One vector is turned by the same rotation once a tick. Each row is the vector after some number of ticks, and that number follows the row.
The counts run from 0 to 189.
[128 123 125 114  90 126 106 104 150 145  96 117 119 125 111  94  77 103
  80 185 136 164 138 105 185 114 143 117 151 150 118 103 127 123 100  89] | 173
[106 104 148 131 140 165 121 153 175 134 106 150 116 132 101  96 109 137
 152 198 137 193 116  99 165  96 130 132 113 152 122 143 146 139 116 103] | 132
[134  86 130 115 126 133 101 132 130 135  80 113 149 112 109  62  60 132
 129 169 117 164 110 108 163 101 122 132 129 150 126 139  94 115 114  92] | 48
[123  96 150 114 156 142  84 119 110 148  89 121 141 115 120  71  91 113
 112 170 138 166 130  91 159  86  91 137  85 147 139 140 114 110 134 117] | 148
[113 156 139 111 131 132 112 127 153 163  85 143 114 148 105  97 135 131
 133 174 155 153 147  67 154 106 155 102 124 147 110  79 151 115  82 106] | 95
[124  89 147 114 154 140  86 119 112 147  90 117 141 108 118  70  90 116
 113 172 138 166 124  91 158  89  92 134  85 145 144 139 113 113 135 116] | 147
[ 86 105 145 121 175 166 105 125 157 130 117 134 127 141 116  82  91 137
 144 169 143 179 146  65 132  91 123 148 121 140 114 154 139 111 111 116] | 32
[117 116 127 115 103 133 111 107 159 141  96 120 126 131 111 101  73 106
  75 184 133 162 131 100 188 113 145 124 153 152 113 105 128 114 106  93] | 171
[123 108 121 122 143 160 126 155 156 120  96 135 107 133 117  63 122 162
 176 179 126 161 137  83 148 122 126 143 104 153 126 159 123 102  87  97] | 124
[134 105 137 131 115 141 103 133 124 152  74 128 158 128 117  72  70 119
 126 168 130 163 118 112 173  90 112 135 112 164 112 127  94 110 113  94] | 52
[127  82 131 107 129 131  93 130 139 127  90 113 129 109 101  64  57 129
 134 168 111 167 117 108 155 109 128 134 146 139 135 144 106 129 113  88] | 45
[120 106 117 100 124 146 128 135 170 123 103 124  80 111 103  91 128 144
 129 203 130 154 137  87 162 138 168 111 126 129 135 118 156 113  86  99] | 5
[127 110 119 120 139 156 122 154 149 120  98 135 101 133 116  60 123 161
 176 175 125 157 145  83 146 123 125 143 105 150 128 163 122 102  85  96] | 123
[125 100 112  99 130 142 133 131 168 122 103 118  91  98 104  87 126 150
 123 209 132 159 129  88 163 130 164 104 118 128 133 125 149 113  91 102] | 7
[140 153 113  94 135 110 108 120 145 137  66 100 117 133 117  73 131 140
 115 159 130 145 133  61 171 132 117 113 124 159 129 103 112  97  93 103] | 86
[109 126 129 107 124 148 123 141 164 136  98 156  77 149 105  96 135 130
 126 190 131 144 157  80 171 137 163 131 126 145 126 115 160 104  80 100] | 0
[148 131 113 119  78 122 101 100 131 145  90  93 113 105 118  73  95 116
 105 173 144 156 143  99 170 117 130 109 132 147 128  97 118 118  89  83] | 178
[120 100 151 117 155 141  83 120 108 150  90 126 141 123 121  73  90 108
 111 168 138 165 136  90 161  85  88 141  86 150 136 138 113 108 133 116] | 149
[109 106 137 130 148 171 132 156 175 128 100 146 121 136 110  87 116 153
 160 192 134 182 116  88 161 104 129 138 108 156 114 151 135 118 109 105] | 129
[118 119 150 148  84 174  87 120 130 156  84 130 118 135 123  80  94 108
 142 153 152 159 129  96 159 110 110 157 111 154 138  91 123 112 104  86] | 60
[ 84 104 148 120 172 164 104 125 160 130 120 141 127 144 113  84  87 133
 141 171 141 181 146  69 135  90 125 149 126 141 114 156 139 116 113 116] | 33
[101 103 129 112 126 155 113 111 166 129  89 114 129 138 118 101  69 116
  83 173 129 156 121  84 178 123 143 144 153 148 114 105 127  93 110 101] | 167
[112 122 127 106 121 149 121 139 166 132 100 149  75 143 105  96 134 132
 128 194 130 147 155  82 169 138 164 128 129 141 128 114 161 107  80  98] | 1
[110 153 140 113 128 134 109 124 154 162  90 144 109 142 104  97 134 132
 137 175 157 153 148  68 150 107 160 101 126 141 114  79 154 118  80 104] | 96
[125  79 147 113 137 142  86 123 131 135  97 110 118  87 104  72  93 124
 134 183 135 180 110 101 150  99 110 123  99 129 159 133 128 140 133 104] | 142
[138 122 126 108 123 125 108 136 127 141 115 156  93 133 111  56 119 138
 153 183 131 144 178  92 149 112 132 129 104 143 126 180 126 112  82  99] | 117
[ 93  99 136 117 137 170  88 121 142 125  82 113 108 143 121  84  81 111
 120 146 123 155 139  75 156 132 124 169 143 147 137  96 130  91 103  96] | 161
[131 159 119 102 144 118 117 127 150 148  65 115 129 143 117  83 136 142
 119 163 138 148 132  59 170 118 127 108 118 162 112  93 120  94  90 109] | 89
[132 103 112 100 137 134 138 128 159 130 107 115 108  92 108  86 123 150
 114 217 138 165 130  93 166 112 155  92 102 132 124 137 142 114  99 110] | 10
[115 110 137  94 127 136 112 102 151 153 112 131 110  99 106  78 114 153
 133 189 159 136 137  63 130 118 176 100 118 106 135 118 148 108  89 111] | 104
[141 146 124  91 105 101  88 102 147 134  89 110  93 131 110  74 117 115
  95 163 128 147 145  72 181 138 110 125 139 151 153 123 124 120 106  98] | 80
[127 161 122 105 145 121 118 126 151 152  67 121 130 148 116  86 137 141
 120 164 142 150 134  60 169 115 132 106 118 162 107  91 124  96  88 109] | 90
[137 126 120 117  82 121 103 103 140 145  96 109 115 116 110  87  83 105
  89 182 138 162 143 108 180 114 139 113 145 149 124 101 124 125  96  85] | 175
[138 123 124 118 138 126 112 128 125 146 115 129 110 106 111  75 129 127
 129 205 149 180 166 104 155  81 123  94  83 144 118 147 139 132  97 108] | 17
